Named moves (each a turn or a mirror), then the moves between two rows, first move first; the first pair answered:
veb (before |-> after):
[-2.76  0.84  1.31 -0.21 -0.54  2.19  3.01 -0.73  0.24 -0.97  1.86  0.27
  0.31  0.86 -0.49 -0.22 -0.19 -0.70  0.77] |-> [-0.84  1.24  1.79  0.15 -1.62  2.76  2.72  0.19 -0.45 -1.31  2.03 -0.08
  0.18  0.99 -0.72  1.01  0.15 -0.67  0.40]
[ 2.52 -0.18  0.00  3.40 -3.66  0.26 -2.60  2.23 -0.53  0.38 -0.77 -4.33
  2.23  0.50  0.43  2.25  0.62 -0.40  0.73] |-> [-3.85 -1.44 -2.28  1.68  0.20 -0.96 -1.21 -0.73  2.25  1.60 -1.71 -3.54
  2.95  0.58  0.68 -2.30 -0.09 -1.35  2.75]
[-0.85 -1.31 -1.20 -1.69  2.46  1.33  0.75  0.24  0.16 -1.31  2.62  1.15
  0.95  0.35  1.38  1.60 -2.73  1.55 -0.01] |-> [ 0.88 -1.00 -0.59 -1.22  1.60  1.65  0.16  0.96 -0.45 -1.61  2.97  0.84
  0.83  0.57  1.01  2.62 -2.46  1.91 -0.55]
[-1.53  1.01  1.58  0.96 -0.91  0.81  2.13  1.48 -0.76 -0.78  0.85 -0.65
  0.42  0.28  0.64 -0.84  0.59 -1.31  0.05] |-> [-1.83  1.23  1.30  0.89 -0.58  0.58  2.01  1.36 -0.43 -0.60  0.85 -0.72
  0.41  0.33  0.55 -1.08  0.65 -1.64  0.36]
Lolo (before |-> after):
[ 0.76 -1.04  0.27 -1.15  2.25  0.06 -0.29  0.09  0.42 -0.36  1.66  1.20
  0.54 -1.09 -0.15  2.12 -1.14  2.18 -0.55] |-> [ 2.00 -0.88 -1.03 -0.72  0.65 -0.66 -2.61 -0.74  0.45 -0.24 -1.14  0.55
  0.19 -0.43 -0.53  2.11 -0.65  1.75 -1.09]
[ 1.10  0.62  0.34  2.06 -4.49 -2.66 -0.85  3.28  0.22 -0.83 -1.69 -3.24
  3.89  1.98  1.04 -0.31  4.27 -1.42  0.79] |-> [-2.01  0.11  2.14  0.98 -1.79  0.30  3.44  3.20  0.83 -2.05  4.33 -1.87
  5.04  1.43  1.98 -0.09  2.54 -0.27  0.47]
[-0.03 -0.21 -0.05 -0.31 -1.08  0.33 -0.97  1.36  1.14 -0.11 -0.09 -0.52
  2.71 -0.78 -0.41  1.14  0.75  1.00 -0.16] |-> [ 0.00 -0.08  0.23 -0.17 -1.09  0.54 -0.62  1.52  1.10 -0.17  0.08 -0.23
  2.64 -0.71 -0.38  0.96  0.60  1.06  0.00]
gebuv (before |-> after):
[ 1.07  0.43  0.02  1.72 -2.15  1.65  0.53 -0.38  0.45 -1.41 -1.32 -0.63
  0.06  1.30 -0.44  1.42 -0.68 -0.38 -0.81] |-> [ 0.21  0.85  0.46  1.65 -2.09  2.04  1.62  0.22  0.75 -1.22 -0.87 -0.94
  0.80  1.15 -0.09  0.73 -0.44 -0.41 -0.48]
[-0.25 -1.00  1.63 -0.55  1.84 -1.83 -0.16  1.05 -0.05  0.56 -1.07  0.90
  1.14 -1.13  0.27 -0.86  1.34  1.85  1.78] |-> [ 0.69 -1.44  0.88 -0.84  1.68 -1.93 -1.58 -0.52 -0.15  0.15 -1.76  1.45
  0.43 -1.18 -0.44  0.04  0.69  2.35  0.93]
[-1.94 -0.87  0.40 -2.55 -3.74  0.47  0.12 -3.11  0.58  1.14  0.52 -0.46
  1.34  1.80 -0.34 -1.85  1.64 -0.20  0.99] |-> [-1.76 -0.58  1.60 -2.14 -3.33 -0.38  0.97 -1.33  0.13  1.84  0.14 -0.71
  0.74  1.44  0.35 -2.73  2.35 -0.63  1.88]
[ 0.29 -1.17 -2.40  0.22 -0.02  0.34 -1.46 -1.32  2.76 -1.82 -0.86  2.50
 -0.57  0.14 -1.85 -1.31  0.62  0.32 -0.20] |-> [-1.40 -0.42 -1.60  0.18  0.40  1.10  0.42 -0.21  3.23 -1.98  0.63  2.12
  1.10  0.38 -1.24 -2.12  0.95 -0.02  0.34]
Pairs:
(2 to 3 moves a pair)
[-2.42 -1.03 -1.64 -0.74  1.97 -1.54  0.33 -1.87  0.59  0.46 -1.10  0.33
 -1.51 -0.25  0.48 -2.22 -0.94 -0.69  1.42] |-> [-2.48 -1.02 -0.17 -0.91  2.75 -0.29  2.13 -0.87  0.38  0.04  1.66  0.88
 -1.00 -0.47  1.09 -1.64 -1.44 -0.18  1.08] => veb, Lolo, veb
[-0.49  0.06 -0.54 -0.52  0.05  0.21 -0.81 -1.87  0.08 -0.76 -1.02  0.98
 -0.96  0.49  0.14  0.10 -0.92 -0.65 -1.00] |-> [-0.72  1.01  1.34 -0.02 -0.22  1.02  1.11  1.03 -0.15 -0.42  0.38  0.22
  0.00  0.48  1.06 -0.49  0.00 -1.56 -0.06] => veb, gebuv, gebuv
[-0.10  0.28  1.47 -0.56  1.58 -1.70  0.51  2.36  0.24  0.94 -0.08 -1.07
  0.27 -1.06  1.09 -2.07  0.70 -0.40  1.82] |-> [ 1.23 -0.88  1.64 -1.18  2.14  0.37  0.57  0.53 -0.16 -0.64  2.88  0.30
 -0.57 -1.28  0.45  0.86 -1.56  1.36 -0.01] => veb, gebuv, Lolo
[ 2.53  0.59 -0.23 -0.15  0.96  0.78 -1.28 -0.24 -2.11 -2.83 -0.36  0.16
  0.51  1.08  0.13  0.13 -0.43 -0.05 -4.85] |-> [ 3.04  0.49 -0.21  0.09  1.43 -0.22 -1.85  0.72 -2.63 -1.78 -1.47 -0.24
  0.21  0.67  0.50 -0.20  0.47 -0.18 -4.34] => Lolo, Lolo, Lolo
[ 1.58  0.51  1.44  0.42 -0.45  1.58  2.32  1.93 -1.75 -0.24  2.04  0.01
 -1.16 -0.31 -0.02  0.43 -0.59 -0.41 -0.53] |-> [-1.12 -0.37 -1.59 -0.23  0.38 -1.20  0.28 -0.63 -0.05  1.54 -2.38 -0.38
 -1.32 -0.24 -0.19 -2.84  0.12 -1.48  0.91] => Lolo, veb, Lolo
[ 1.44 -0.40  1.25 -0.31 -2.50  2.86  1.37  1.36 -1.29 -2.14  3.28  0.19
  2.08 -0.02  1.16  2.22  0.20  0.65 -2.40] |-> [-2.09 -1.08  1.26 -0.73  1.23 -0.79  3.17  2.63 -1.41  0.96  0.84 -0.04
  0.28 -0.90  2.23 -3.85  1.60 -1.03  1.97] => veb, gebuv
[ 1.27 -0.08  1.03  0.45 -2.51  2.22 -0.33 -0.45 -0.52 -2.23  2.35  0.35
  1.28  0.40 -0.79  3.89 -0.78  1.02 -3.03] |-> [ 2.08  1.34  0.96  1.40 -4.44  0.32 -1.22  1.37 -1.01 -1.06 -0.62 -1.41
  1.54  1.16 -0.70  2.28  1.50 -0.37 -1.99] => gebuv, Lolo
[-3.32 -0.31 -0.72  0.92 -1.79 -1.55  0.26  0.07 -0.39  0.45 -0.44 -0.11
  1.73  1.32  0.14  0.20  0.87 -2.54 -1.18] |-> [-1.15 -1.35 -1.67  0.68 -1.33 -2.51 -1.75 -1.25 -1.05  0.83 -1.80  0.19
  0.05  0.62 -0.37  1.19  0.78 -1.93 -1.50] => Lolo, gebuv, gebuv
